First come named turns, each shown by rows before and after it. For each pair of rows after them, which turns, in which order, take the first row to the second? The first pair is done for you.
J395 (before -> after):
[-1.24  2.60  1.01  0.35  0.62 -0.98  0.15 -2.25  2.46 -1.77  0.03 -0.41
 -1.21 -0.57]  ->  [-1.32 -0.25 -0.88 -0.41 -0.36 -3.05  0.48 -3.00 -1.27 -0.64 -1.25  1.20
  1.20  0.68]
[ 1.48 -1.60  0.39 -2.01  1.69  3.12 -0.87 -0.68  1.17  2.46  0.43 -1.15
 -0.92 -1.89]  ->  [ 0.37 -0.19  0.64 -1.59  1.98  1.44 -0.50 -2.62  2.92  0.80  0.37 -1.15
 -1.86 -2.49]
[ 1.96 -1.16 -0.57 -1.73  0.92  0.04  2.14  0.02 -3.16  4.16 -0.77  1.78
  0.98 -0.81]  ->  [ 2.88  0.87  1.15 -1.01  1.70  2.79  1.86  1.60 -0.28  3.56  0.57  0.31
 -1.44 -1.45]
J958 (before -> after):
[-0.81 -2.21  0.95 -0.48 -1.07 -0.68 -0.01  1.08  0.06  0.22  1.66 -0.54
 -1.71  2.07]  ->  [-1.18 -2.50  0.73 -0.19 -0.96 -0.79 -0.02  1.02 -0.43 -0.09  1.60  0.24
 -1.25  1.91]
[ 1.69 -2.48 -0.38 -1.41  0.96  0.19 -0.61 -2.87  2.08  0.28  1.91 -0.67
 -0.55 -1.78]  ->  [ 1.94  0.17  0.00 -0.27  0.47  2.48 -0.27  3.70  0.25  2.06  0.54 -2.19
 -0.59  0.13]
[ 2.05  0.17  0.58  1.02 -1.06  2.93  0.57  4.43 -1.07  1.76 -0.20 -0.63
 -0.21  1.37]  ->  [ 0.22 -3.20 -0.24  1.33 -1.96  0.97  0.23 -2.16 -0.66  0.04  0.54  3.32
  1.87 -0.66]
[-1.58  2.76  1.33  1.83 -0.75 -0.54  0.07 -0.79  2.10 -2.11 -0.27 -0.52
 -0.96 -0.85]  ->  [-1.63  3.12  1.43  2.16 -1.06 -0.11  0.31  0.53  1.38 -1.60 -0.64 -0.39
 -0.58 -0.38]
J466 (before -> after):
[ 0.53 -1.01 -0.19  0.59 -0.99  1.46 -0.13  2.43 -2.54  1.33  0.06 -0.51
  0.98  0.92]  ->  [-0.23  2.10 -0.53 -0.78  0.30 -1.05  0.51  1.41 -0.61  0.10  0.09 -3.37
 -1.15  1.04]
[-1.46  2.10  1.05  2.04 -1.41  1.09  0.92  2.54  0.65 -0.37 -0.99  0.32
  0.16 -0.22]  ->  [-1.42  2.41  1.03  1.96 -1.39  1.05  0.73  2.54  0.80 -0.32 -0.81  0.36
  0.13 -0.08]
[-1.14 -0.63 -1.08 -0.71  0.70 -1.97  1.34 -1.30 -2.34  0.51 -0.15  1.12
  0.39 -0.42]  ->  [ 0.16 -1.34 -1.25 -1.09  1.04 -0.43  1.10  0.26 -3.35  1.98 -0.07  0.55
  0.14 -0.41]
J145 (before -> after):
[ 1.31  0.02 -1.85 -1.14  0.26 -2.95  0.81  0.34 -2.87  1.45 -1.71 -2.39
  0.98  2.51]  ->  [ 0.79  2.76 -0.95 -0.69  0.88 -3.02  1.11  0.10 -0.37 -0.15 -1.40 -3.94
 -0.78  1.78]
[-1.30  1.34  1.19  0.20 -1.57 -0.91  1.81  1.16 -0.35 -1.32 -0.95 -0.28
 -1.41  1.52]  ->  [-0.91  1.07  1.30  0.42 -1.87  0.33  1.78  1.85 -0.38 -1.24 -0.54  0.12
 -1.08  1.50]
[-0.37  0.49 -0.01  0.89 -0.78 -0.36  0.32  1.85 -1.43  0.55 -0.89  0.41
  0.72  0.96]  ->  [-0.83  0.65 -0.37  0.46 -0.70 -1.59  0.43  1.16 -1.40  0.10 -1.17 -0.10
  0.45  1.26]
J408 (before -> after):
[-0.14  0.20 -1.97 -3.12  2.01 -4.25  0.26 -0.14 -2.56  1.45 -0.97 -2.28
 -0.16  0.95]  ->  [-1.47  2.40 -1.00  0.01  0.66 -2.84  0.47  3.31 -3.33  1.36 -2.20 -1.35
  0.81  1.72]
[-0.22 -0.36 -0.55  0.01  0.56 -3.17  0.46 -1.66  0.40  0.16 -0.59  1.80
  1.22 -0.05]  ->  [ 0.13  0.77 -0.88 -0.62  1.36 -3.35  0.58 -0.52  0.92  0.41 -0.69 -0.53
  0.01  0.63]
[-0.96 -0.47 -0.34 -0.80 -0.77 -2.53  0.18 -1.38 -0.69 -0.40 -1.03  0.88
  0.85 -0.07]  ->  [-0.56  0.18 -0.65 -1.68 -0.36 -2.91  0.22 -0.43 -0.39 -0.38 -1.17 -0.54
 -0.04  0.35]

Each pair is 2 to 4 turns apart.
[-0.56  3.26  1.71  1.12  0.91  0.88 -0.90  0.10  3.38 -2.17  0.77 -2.98
 -1.99 -0.65]  ->  [-2.35  3.66  1.18  3.23 -0.90  0.06  0.08  2.66  0.03 -1.65 -1.55 -0.78
  0.75  1.26] => J408, J395, J958, J958
[-0.22  3.02 -2.62 -0.26 -1.52 -1.56  0.47  4.46 -0.55 -0.29 -2.08 -2.17
 -0.09  2.20]  ->  [ 3.14 -0.51 -2.79 -2.13 -0.74  1.41 -0.73  4.32 -0.48  1.92 -0.19 -2.44
 -0.74  1.25] => J466, J958, J466, J466
[ 1.15 -0.48  0.54 -0.77  1.02  0.11 -0.84 -1.83  2.54 -1.26  1.39 -1.61
 -1.56 -1.31]  ->  [-0.94 -1.85 -0.72  1.07 -0.99 -1.55 -0.35 -0.73 -1.68 -1.05 -1.13  1.45
  2.20  0.11] => J395, J408, J958, J408
[ 2.21 -3.40 -0.99 -3.13  2.55  0.40  0.91 -4.03  1.54  3.05 -0.40  0.21
  0.48 -0.83]  ->  [ 2.77 -0.04  1.37 -0.80  2.27  4.64  1.08  2.24  2.05  3.85 -0.62 -1.28
 -0.71 -0.18] => J958, J395, J145
[ 0.66 -4.64 -1.88 -2.18  0.41 -1.22 -0.17 -3.01 -2.00  1.23  0.21  1.66
  1.51 -0.21]  ->  [ 0.86 -2.34 -1.27 -1.02 -0.47  0.91  0.08  3.21 -3.94  3.03 -1.24  0.17
  1.53  1.71] => J958, J958
